In the data rows, 128 means zero.
Here are some points:
[142 147 129 128  96 101 126 178 153 122 132 137  99  63  75  16]
[133 105 125 112 157 144 124 136 119 153 124 127 111 112 126 158]
[124  74 104  59 162 143 134  25 153 156 103 165 217 220 196 255]
[ 90 106 154 115  92 118 194 120 121 147 117 157 119 153 111 136]
[177 147 141 160 161 140  95 239 130 127 151 115  68   7  91   2]
[ 97  87 138  88 165 161 169  49 134 145 110 185 199 248 146 255]
[128  90 123  87 149 151 150 128 146 130 121 152 156 125 174 198]
[109 112 129 133  57 115 169 104 154 140 108 114 149 155 143 179]
[171 155 138 150 170 153  51 165  78  71 157  96 134  85  69   0]
[122 168 101 131 132 108 114 114 133 135 134 122 149 146 175 186]
[134  97 128 102 138 144 148 151 142 124 124 144 138  97 152 160]
[157 104 148 101 128 154 146 124 139 128 110 132 125 101 137 122]
[124 132 148 135 105 113 149 165 133 140 112 131  91  87  74  62]
[119 196 104 194 149  95  49 217 110 134 169 107  48  30  47   0]
[129 174 141 174 101 154 134 149 132  93 148 104 100  98  96  84]
[169 139 109 140 123 111  73 170 131 119 131 107  90  43  66  27]
[173 148 142 162 161 144 100 243 131 128 151 114  66   1  92   0]
[127 103 138  84 201 186 109  44 101 103 131 152 232 236 174 184]
[135 128 129 154  62 106 166 191 129 120 143 128  75  90 108 109]
[139  78 123  75 101 136 160  35 147  96  95 123 209 240 169 232]
[195 155 150 145  97 165 113 126 127  58 122  72 152  99  83  48]
[ 80 154  98 138 187 119  97 122 127 166 150 159 133 162 141 159]
[139 102 142 142  56 160 113 153 136 108 120  79  96  76  96 132]
[ 94 131  84 130 141  92 116  92 124 163 132 109 178 170 179 217]
[129  87 104  74 151 137 126  49 151 142 108 149 190 183 172 225]
[112 108 122  99 140 110 121  45 119 128 122 128 156 195 190 214]
[ 85 110 140  79 156 136 188  74 126 187  57 171 152 199 141 255]
[ 92 116 117 139 144 125  94  77 150 120 112 149 196 179 163 216]
[123  93 131 101 159 150 135 107 120 157 120 138 132 146 147 198]
[158 109  97  72 139 123  98 110 146 152  89 132 178 127 137 150]
[108 124  94 114 117  95 150 121 148 152 142 129 121 147 130 143]
[110 109 138 101  99 166 147  82 146 130  91 137 180 175 174 208]
[143 120 151 167 124 112 128 111 146  94 139 102 117 134 143 153]
[131 150  95 139 108  83 124 171 136 138 148 108  84  90  93  62]
[140 156 138 189  37  93 125 189 133 109 123  66  77  47  52  16]
[ 88 153 104 139 178 122  93 122 124 159 147 152 129 158 130 150]
[158 120 124 116  73 115 119 116 126  81 113  98 137 144  86  95]
[153 103 125 106  82 117 136  92 138  88  99 100 157 172 112 137]
[130 130 107 129 153 127  79 106 119 111 158 120 158 161 154 132]
[130 123 150 153 141 142 127 151 115 157 143 142  97  73 148 142]
[147 154 103 117 152 112 139 177 145 146 137 130  91  90 144  91]
[133 115 134 152  60 104 181 176 133 118 140 136  90 111 119 138]
[126 149 152 140 167 166 156 170 136 138 142 136 109 121 160 128]
[119 131 123  55 173 213 112  31 118  90 129 166 216 250 230 246]
[163 132 109 127 125 110  75 151 128 126 125 108 101  63  75  54]
[149 127 139 120 182 167  84 108  88  87 144 123 184 155 118  80]
[ 92  97 146  94 125 132 181  86 140 160  95 166 150 177 133 189]
[ 90 113 153 122  89 114 194 123 125 145 122 157 122 148 104 125]
[115  93 132 125  80 121 197 129 137 130 127 154 131 167 155 211]
[140 186 118 185 119  94  80 210 113 139 138 125  90  34  70  23]
[138 144 128  83 155 205  91  69 112  70 136 137 185 196 186 170]
[ 96 127 141 102 143 120 165 105 117 180  64 152 120 152 109 188]
[ 88  77 141  85 206 156 148  30 111 142 125 185 151 233 144 204]
Then 40 other points, each followed by its number:
[150 118 144 119 108 131 131 103 131 111 115  99 139 121 134 120] 0
[135 151 123  86 159 196  87  79 110  75 140 137 173 185 184 162] 1
[134 184 145 196  86 137 126 179 130  89 155  94  74  60  62  38] 2
[107 117 135 106 139 161 166 152 134 165 133 172 114 150 191 195] 3
[115  95 126 114  81 122 200 125 143 133 127 153 137 172 166 226] 4
[132  93 144 126  66 169 127 125 141 115 115  89 119 112 121 173] 5
[162 143 169 187 145 121 130 171 116 100 153 109  85  76 103  48] 6
[133 172 146 176  95 150 135 152 129  94 146 104  97  96  88  81] 7
[141 149 118 164 127 144  92 166 116 109 141 113 106  91  67  69] 8
[156 136 128 144 118 123 112 231 125 107 139 113  64   3  84  25] 9
[163 143 108 163  53   3 135 193 113 109 134 107  87  54  43   0] 10
[142 142 100  99 157 108 156 162 153 157 129 137  98 114 157 120] 11
[184 159 106 171 106  90  47 214 116 105 140  76  53   0  21   0] 12
[111 102 136  91 209 174 130  82 147 119 133 167 185 203 166 211] 13
[160 115 155 158 118 115 105 132 135 112 119 102 139  95  89  61] 14
[107  84 128 107  83 126 209 114 148 139 127 165 143 191 182 253] 15
[ 77 146  98 126 183 116  96 100 129 166 143 164 148 185 152 182] 16
[127 141 123 142 116  94  86 110  98 115 135  97  97 113 127  97] 17
[149 131 143 121 182 170  81 111  88  89 146 124 175 151 112  67] 18
[149 172 133 178  54 123  86 216 123 101 117  83  76  13  55   0] 19
[154 130 141 123 179 167  76 119  85  90 142 117 172 142 108  57] 20
[114 109 126 103 130 107 125  50 116 128 120 127 152 189 186 204] 21
[139 159 122 137 100 142 104 177 115 120 129  88 101  56  62  29] 22
[139  97 151 129 134 125 125  76 144 123 107 126 189 160 137 154] 23
[134  86 149  81 128 162 164  34 147 127 100 124 195 201 195 237] 24
[138 147  99 103 155 109 150 165 150 155 135 137  99 110 166 118] 25
[103 107 137 100 148 165 171 135 135 170 129 185 126 167 204 227] 26
[ 98  89 145 100 205 155 135  59 106 133 131 173 127 204 125 157] 27
[ 95 114  93  96 133 105 163  91 151 161 138 145 143 187 157 198] 28
[109 112 143 103 118 119 170 119 136 151 100 153 131 148 109 133] 29
[ 67 116 106 120 136 116 105  63  88 138 133 133 151 215  97 165] 30
[120 167 142 163  95 152 146 130 133 101 147 114 114 120 111 114] 31
[123  88 123  84 149 153 154 121 142 131 121 160 160 139 177 202] 32
[ 92  95 129 102  77 136 190  48 159 142  99 131 194 222 184 255] 33
[111 121 141 114 133 149 159 161 131 170 129 165 102 130 176 166] 34
[ 84  94  98  88 155 117 182  32 153 194  95 155 224 255 255 255] 35
[174 144 151 159 170 156 100 234 133 131 148 114  72  10 101  10] 36
[129 127 123 132 120  90  99  97 107 116 131 102 111 123 141 120] 37
[116 110 144 133 189 136 114 112  91 116 142 150  85 138  78  68] 38
[120 124 130 107  90 156 133 101 141 127  96 131 171 153 157 169] 39
Which of these numbered points is nearest to each point below, ignoring the direction in which the first points spread most? Its number follows each.
[129 182 141 188  87 137 132 171 127  98 152  99  84  76  74  59] > 2
[122 117 146 135 189 144  98 115  91 109 142 141  89 135  70  53] > 38
[116 137  93 128 103  84 139 149 144 147 145 120  98 110 104  99] > 28
[130  99 127  93 146 147 154 143 144 127 123 151 144 116 166 171] > 32
[149 153 126 164 102  79  69 164  91  99 144  76  59  47  86  13] > 17
[116 131 147 138 102 114 153 162 131 139 109 132  91  88  69  63] > 29
[137 134 160 133 125 195 132 137 101  94 123 138 125 134 134 130] > 7
[121 129 136 115  83 157 136 116 137 122  95 125 159 133 140 147] > 39
[150 124 131 135 146 138 104 177 112 140 134 111  80  63  87  89] > 9
[133 159  95 161  83  60 116 201 131 134 156  94  55  50  56   9] > 28
[ 90  96 130 106  79 132 196  47 159 144 100 135 190 225 184 255] > 33
[145 114 103 122  78  22 166 133 129 128 124 136 141 140 118  80] > 10
[153 146 152 163  89 101 120 150 129 121 102 110 131  81  77  58] > 23
[102 102 139 123  70 128 181  76 153 135 100 122 171 188 160 216] > 33
[153 123 105 118 134 118  80 123 132 130 122 118 129  89 103  98] > 12
[ 96 164 100 151 176 115  79 146 123 155 155 142 112 129 115 110] > 16
[169 141 144 144 134 157 107 199 123 113 126  95  67  49  81  26] > 9
[133 122 128 153  56 102 177 188 132 120 145 129  82 101 117 130] > 4
[158 124 144 131 104 128 122 122 129 107 118  89 123  94 112  88] > 0
[143 108 141 139  64 159 111 152 136 105 117  78  95  78  95 122] > 5
[135 111 144 101 193 181 103  70  98  99 136 138 209 200 154 142] > 18
[125 143 147 150  93 103 136 187 125 130 111 119  65  52  37  11] > 29
[134 137 129 151 134 156 105 132 125 113 134 127 130 121  92 111] > 8
[140 130 138 128 190 156 107 150 135  98 147 137 127 117 107  86] > 13
[159 168 125 173  72 114 115 194 121  98 137 112  75  31  57  39] > 19
[ 77 141  99 115 192 126 106  82 132 170 140 167 161 204 174 214] > 16
[131 123 105 116 162 133  87 100 119 116 157 131 174 183 169 155] > 8
[108 121 137 143 113 124 124 145 105 142 147 134 100 105 142 112] > 21
[154 163 100 126 149  95 132 198 141 146 135 121  71  73 120  49] > 11
